Rotation paths and how fast each direction turns (deg/step)
Each turn is a multiple of 5 degrees from 10 to 175, or 0.
Each row of a path follows its step; steps can be skipped.

step 2: 2.06,1.83,-1.24,-0.27,1.60,-3.32,0.10,-1.86,1.40,-0.67,0.01,-0.66,-0.17,2.83,-0.46,-2.54,1.14,0.64,1.31,-1.64,-0.62,-0.42,-1.95,1.38,1.31,-1.71,-0.72,-1.07,0.82,-0.30,1.11,0.72,1.66,1.69,1.39,1.33,0.77,-1.14,-0.16,0.02,-1.23,-0.13,-1.61,-1.00,0.52,2.28
step 3: 1.51,0.28,0.80,0.39,-0.23,-1.18,0.43,0.56,-0.61,-0.99,0.75,2.30,-0.13,-1.60,-3.12,0.26,0.08,-0.61,0.61,-1.78,-0.52,-0.13,-1.55,-2.27,0.59,0.01,-2.76,1.14,-1.63,-0.24,0.67,-0.28,0.31,-2.19,-0.42,2.82,0.44,0.21,1.43,-2.33,-0.97,1.11,2.78,-2.45,-0.45,-0.33
step 8: 0.97,1.39,1.15,-2.60,2.46,0.67,1.70,-1.96,-1.55,-0.08,1.96,1.03,1.07,0.05,0.46,0.56,0.05,0.11,-0.36,-0.40,-1.17,-0.68,-1.79,-1.05,0.88,-0.51,-0.51,1.69,0.30,2.65,0.60,1.97,0.71,1.20,2.01,-0.73,-1.24,-0.89,-0.83,2.27,1.54,2.11,2.08,0.59,-0.84,2.15
step 10: -0.31,1.55,0.81,-1.29,-0.36,-0.78,0.44,0.07,-2.75,0.49,0.96,0.96,-1.37,-2.25,0.04,0.23,-0.16,0.00,-0.29,-1.93,1.31,0.91,3.34,0.27,1.22,-0.88,0.20,-0.48,1.01,0.26,-0.51,3.01,-3.09,-1.57,-0.01,-0.81,1.85,0.15,-1.42,1.95,0.81,-1.55,-1.66,-1.97,0.60,-0.32
step 11: -1.57,-0.38,1.05,-1.35,-1.38,2.22,3.35,-2.26,0.25,-1.23,0.09,0.78,-2.04,-0.66,1.32,0.25,-2.47,1.00,0.06,-0.56,-2.50,1.42,0.37,1.27,-0.21,-0.02,1.06,-0.18,-1.77,0.74,-2.97,-0.65,1.50,-0.08,0.68,-0.17,0.38,-0.46,0.74,-0.08,0.89,-1.12,-0.50,0.84,-2.91,-0.67
step 12: 1.65,1.53,-0.02,0.69,2.48,-1.59,2.03,-2.81,0.76,-1.29,-0.57,-1.59,0.69,-0.59,-0.91,-0.73,-0.10,2.31,0.83,-1.12,0.78,-0.11,-0.95,1.45,0.46,-3.01,1.37,-1.38,0.63,1.15,1.86,-2.26,0.23,0.85,0.35,-1.74,1.51,0.53,-0.39,1.09,0.78,0.62,-1.69,1.07,1.16,-1.60
step 13: 2.93,-0.24,1.86,-0.08,0.12,-1.19,1.85,1.72,0.18,-2.01,-0.63,1.31,0.91,-0.31,-1.96,0.58,-1.18,-2.28,0.65,-1.73,-0.28,0.57,-0.84,0.07,-1.08,0.74,0.00,0.73,-0.11,1.02,0.51,-0.93,-1.46,-3.90,1.22,2.99,0.48,1.38,0.45,0.89,1.91,-1.13,-0.71,-0.31,-0.35,1.49
step 14: 0.57,-2.54,1.28,0.13,-1.15,-0.88,0.93,-0.41,-3.46,-0.09,1.21,2.08,-0.83,0.58,-0.79,-0.32,1.46,0.37,-0.13,-0.08,-2.18,1.62,1.05,1.39,0.44,0.06,2.03,-0.01,-0.41,1.26,2.03,0.29,0.19,3.31,2.49,1.10,1.97,-1.52,1.14,0.09,-1.41,-0.29,-0.21,0.27,0.99,1.37
Directions:
-0.12,0.14,0.18,-0.77,-0.57,-0.19,0.07,0.67,-0.24,0.42,-0.29,0.46,-0.21,0.44,-0.03,0.48,0.06,0.93,0.60,0.17,-0.59,-0.17,-0.19,-0.74,-0.08,0.77,-0.40,-0.16,-0.37,0.73,-0.45,-0.47,0.40,0.15,0.48,0.49,-0.77,0.28,0.09,0.24,0.48,-0.26,-0.39,0.31,0.29,-0.69 => 145
0.20,-0.42,0.45,-0.94,0.48,0.13,-0.54,-0.42,0.94,-0.38,-0.33,0.02,-0.56,0.04,0.20,-0.10,0.49,0.69,-0.23,0.03,-0.31,0.38,0.17,0.54,1.11,0.53,0.50,0.04,0.61,-0.32,0.49,0.25,-0.02,0.23,-0.11,0.36,-0.50,0.34,0.74,0.09,0.28,0.16,0.56,-0.08,-0.36,-0.13 => 115
0.25,0.37,-0.29,0.76,0.04,0.04,0.43,0.97,0.46,-0.06,-0.02,-0.14,-0.24,-0.13,0.00,0.01,-0.03,0.37,-0.20,-0.87,0.75,-0.32,-0.33,-0.29,0.49,0.03,-0.80,-0.36,0.19,-0.99,0.84,-0.28,-0.10,0.02,0.60,0.38,0.17,1.01,-0.18,0.18,0.12,0.41,-0.20,-0.07,-0.27,-0.48 => 110
-0.64,-0.12,0.46,-0.18,0.02,-0.36,-0.10,0.13,0.56,-0.17,0.19,-0.57,0.29,-0.11,0.83,0.11,-0.80,0.88,-0.03,0.29,0.44,-0.15,0.14,0.57,0.04,-0.74,0.19,0.24,-0.39,-0.50,-0.87,-1.13,-0.57,-0.07,0.33,-0.06,-0.08,-0.10,-0.18,0.40,-0.12,-0.63,0.19,-0.64,-0.02,-0.29 => 65
0.64,-0.19,0.55,0.64,-0.50,-0.19,-0.71,0.03,-0.99,-0.05,0.48,-0.15,-0.24,-0.24,-0.40,-0.48,-0.20,0.22,0.13,0.41,0.62,0.22,0.74,-0.82,0.71,0.42,0.46,-0.04,0.15,-0.23,-0.37,-0.30,-0.18,-1.06,-0.38,0.64,0.15,0.23,0.02,0.20,0.36,-0.32,0.18,0.19,-0.25,0.25 => 110
